[[122 136 131 134 134 127 128 136 119 106 121 128 120 110 129]
 [122 125 117 115 129 121 138 119 119 136 123 135 126 132 138]
 [103 136 128 128 134 128 108 130 112 127 120 134 127 120 137]
 [121 122 125 130 131 123 135 139 120 135 122 135 133 122 126]
 [134 131 125 128 129 134 132 123 136 125 137 127 114 116 133]
 [123 132 120 129 129 140 106 129 106 136 127 116 129 146 134]
 [130 122 126 128 124 127 120 129 116 141 125 137 139 136 123]
 [137 138 118 133 133 123 116 122 136 126 135 121 133 140 138]
 [131 129 112 120 122 117 120 126 118 146 122 121 139 147 129]
 [125 113 132 123 119 118 122 133 135 128 126 139 127 125 114]
 [128 139 121 121 127 139 115 130 137 113 134 117 120 110 133]
 [130 118 121 112 110 127 130 122 130 134 130 134 130 130 121]]	130

[[118 134 110 143 156 105 146 134 103 112 110 144 149 113]
 [141 135 140 138 101 141 109 154 121 139 118 115 117 121]
 [115 128 145 126 146 129 105 132 102 157 127 147 152 108]
 [156 113 135 106 143 152 117 114 109 114 122 109 140 108]
 [154 132 117 129 117 139 155 120 120 126 118 124 131 156]
 [115 115 132 130 105 152 123 106 152 112 145 100 121 100]
 [112 100 101 118 148 144 128 109 154 145 110 149 100 124]]	100

[[129 121 139 125 135 133 132 131 131 133 135 125 124 119 125]
 [127 124 133 127 130 125 135 130 132 125 129 128 129 128 126]
 [127 123 130 134 124 126 125 127 126 119 126 134 128 132 136]
 [125 123 127 123 132 134 126 133 136 123 138 120 131 129 120]
 [135 126 126 134 130 126 128 128 131 139 142 132 127 130 130]
 [129 128 120 124 122 127 128 125 128 130 123 125 135 127 131]
 [134 130 137 129 142 132 122 137 131 130 131 128 122 122 127]
 [129 123 133 133 129 131 104 129 126 131 128 127 130 132 135]]	132

[[133 135 128 113 120 127 124 135 125 126 132 132 137 135]
 [127 126 128 129 127 128 128 128 130 129 127 128 129 128]
 [129 129 128 128 128 129 127 128 128 129 127 128 128 129]
 [117 131 131 134 128 130 127 119 128 128 135 101 155 122]
 [100 126 128 124 129 103 145 128 129 103 128 129 124 126]
 [130 129 128 127 129 127 126 132 130 127 123 129 138 140]]	138

[[142 123 158 122 138 107 131 139 132 128 139 151 123]
 [127 124 144 133 129 117 141 132 143 132 140 145 135]
 [145 135 140 103 120 114 133 135 135 102 154 144 135]
 [147 132 145 108 135 100 129 133 144 114 149 141 128]
 [147 136 158 118 134 113 127 138 134 118 145 158 128]
 [135 128 141 128 133 136 127 138 129 156 133 132 136]
 [132 119 154 131 129 116 143 131 126 129 136 147 124]]	147

[[145 145 147 119 134 141 143 140 116 125 125 138]
 [128 138 141 134 138 131 130 127 126 137 136 126]
 [123 125 141 158 146 126 118 123 136 148 147 113]
 [139 145 141 119 130 141 143 136 116 125 120 138]
 [123 125 128 142 138 126 118 123 136 142 141 120]
 [123 125 128 142 138 126 118 123 136 142 141 120]
 [112 112 122 150 134 116 111 118 142 142 141 113]]	141

[[135 142 139 135 126 110 127 132 125 109]
 [134 119 122 127 129 143 119 119 116 154]
 [127 140 137 132 117 119 106 142 124 128]
 [132 127 130 126 142 127 153 119 120 117]
 [124 122 101 124 119 133 126 125 136 145]
 [131 134 135 131 133 135 123 138 125 115]
 [123 131 120 125 113 120 118 136 131 125]]	131

[[138 149 148 114 155 125 138 115 142 138 118]
 [127 134 139 130 136 121 127 126 131 132 117]
 [129 137 125 133 127 133 120 116 137 134 128]
 [127 127 121 123 133 131 133 133 125 122 136]
 [134 108 126 140 108 121 128 133 120 140 121]
 [118 134 137 120 129 129 116 126 136 120 120]
 [146 108 111 139  99 131 141 141 114 150 129]
 [136 117 119 136 110 130 131 128 125 136 115]]	136

[[136 122 134 137 132 116 136 141 137 136 136 131 132 138 126]
 [110 147 124 115 131 110 112 114 132 137 131 133 131 119 135]
 [123 124 132 125 132 125 134 132 147 135 134 142 137 126 115]
 [134 140 130 140 125 115 128 134 115 135 129 112 122 137 142]
 [116 132 124 115 125 133 131 130 125 135 122 123 118 118 141]
 [132 113 136 131 129 127 128 129 129 106 123 138 129 133 116]
 [121 122 126 122 121 130 129 125 131 139 128 139 127 125 119]
 [131 110 126 124 140 126 124 128 123 120 138 121 138 123 113]
 [129 120 127 131 130 122 131 137 133 116 128 132 130 130 123]
 [138 117 123 141 123 129 129 134 132 116 126 137 126 132 124]
 [128 118 136 136 136 143 128 134 138 115 132 123 131 126 125]]	126
---
[125 127 154 138 110 135] Out: 110
[135 154 117 135 124 141 123] Out: 124
[121 105 134 100 133 134] Out: 133
[120 107 109 140 138 128] Out: 138
[109 146 129 130 104] Out: 104
[135 150 134 103 120 116 123] Out: 120
---
array([[127, 118, 136, 122, 132, 133],
       [116, 150, 115, 134, 128, 125],
       [129, 135, 127, 128, 121, 122],
       [139, 125, 137, 124, 130, 130],
       [131, 148, 121, 121, 127, 130],
       [124, 126, 120, 130, 122, 128],
       [129, 118, 138, 136, 135, 126],
       [116, 119, 143, 109, 127, 129],
       [142, 113, 144, 141, 154, 125],
       [128, 124, 112, 123, 129, 125],
       [129, 124, 127, 120, 138, 129],
       [134, 147, 113, 141, 127, 128]]): 122

array([[100, 135, 115, 155, 105, 144, 118, 110, 114, 153],
       [119, 108, 134, 115, 127, 106, 153, 155, 142, 109],
       [146, 125, 124, 154, 111, 149, 114, 129, 142, 147],
       [106, 137, 102, 114, 124, 103, 121, 110, 121, 152],
       [151, 134, 147, 151, 129, 100, 113, 101, 134, 153],
       [146, 137, 139, 144, 106, 137, 155, 115, 151, 108]]): 110

array([[128, 123, 131, 124, 128, 125, 129, 130, 122, 129],
       [130, 127, 129, 126, 128, 127, 127, 128, 126, 128],
       [127, 126, 129, 126, 128, 127, 129, 129, 129, 129],
       [148, 137, 126, 130, 126, 129, 121, 124, 143, 133],
       [130, 127, 129, 126, 128, 127, 127, 128, 126, 129],
       [123, 137, 127, 141, 132, 124, 134, 127, 125, 124],
       [130, 127, 129, 126, 128, 127, 127, 128, 127, 128],
       [139, 138, 123, 134, 126, 131, 124, 124, 149, 131],
       [127, 123, 127, 122, 127, 133, 122, 127, 118, 126]]): 130

array([[101, 146, 113, 146, 134, 151, 155, 146, 134, 129, 128, 125, 115,
        104],
       [155, 127, 152, 127, 141, 131, 128, 127, 121, 110, 101, 104, 122,
        143],
       [109, 137, 128, 137, 148, 156, 148, 137, 129, 128, 126, 118, 106,
        101],
       [140, 109, 130, 109, 128, 127, 121, 109, 101, 105, 123, 144, 155,
        151],
       [127, 120, 122, 120, 111, 101, 104, 120, 142, 154, 152, 141, 132,
        128],
       [121, 144, 110, 144, 101, 106, 123, 144, 155, 151, 139, 130, 128,
        128]]): 125

array([[128, 139, 121, 124, 136, 151, 119],
       [134, 139, 113, 139, 131, 133, 112],
       [135, 131, 119, 143, 121, 110, 120],
       [128, 139, 122, 126, 137, 152, 119],
       [132, 141, 114, 135, 133, 144, 115],
       [126, 138, 124, 124, 137, 153, 121],
       [134, 128, 122, 143, 121, 105, 123],
       [136, 134, 115, 146, 123, 116, 116]]): 136

array([[158, 122, 109, 143, 129, 124, 130],
       [158, 143, 113, 104, 124, 143, 140],
       [158, 116, 119, 143, 120, 131, 120],
       [158, 106, 141, 122, 131, 123, 137],
       [158, 103, 145, 121, 124, 138, 120]]): 129
---
[[125 133 120 126 122 135]
 [103 136 121 135 132 108]
 [104 125 123 134 121 110]] >> 126

[[145 117 128 130 133]
 [129 112 113 129 100]
 [125 116 154 116 119]] >> 128

[[128 131 118 127]
 [128 131 127 151]
 [128 129 133 151]] >> 131

[[131 126 107 141]
 [150 108 113 146]
 [123 137  99 134]] >> 126

[[143 131 123 130]
 [128 131 133 151]
 [124 124 133 151]] >> 131

[[127 127 134 133 134 129]
 [139 134 125 144 138 113]
 [153 147 118 131 117 136]] >> 133

[[113 155 121 121]
 [114 144 114 114]
 [103 113 128 128]] >> 155

[[136 134 130 123 136]
 [101 131 136 115 108]
 [128 109 136 135 141]] >> 130

[[141 118 100 129 126 116]
 [130 122 125 153 130 133]
 [110 106 136 155 135 137]] >> 129

[[135 133 113 123 141 142 123]
 [131 107 135 122 136 129 140]
 [127 133 134 139 109 129 126]] >> 141
---
[[144 105 118 114 151 109]
 [120 124 124 123 134 131]
 [115 142 127 133 117 137]] → 105

[[118 129 150 126 130]
 [118 139 142 126 130]] → 129

[101 108 119 116 136 105 142] → 108

[[107 106 143 110]
 [104 103 123 134]] → 106

[[126 125 127 127 127 128]
 [142 100 145 114 118 120]] → 125

[[128 127 128 128]
 [121 150 128 111]] → 127

[156 153 106 131] → 153

[111 145 140 129  98] → 145

[[124 141 140 126]
 [100 150 156 126]] → 141
---
109	110	129	156	154	131 | 131

124	133	114	111	150	140 | 133

134	143	104	146	135 | 135

134	119	123	106
148	129	118	119
138	142	126	132
| 138

124	150	131	114
123	149	121	118
| 131

111	138	109	102	107	140	110 | 111
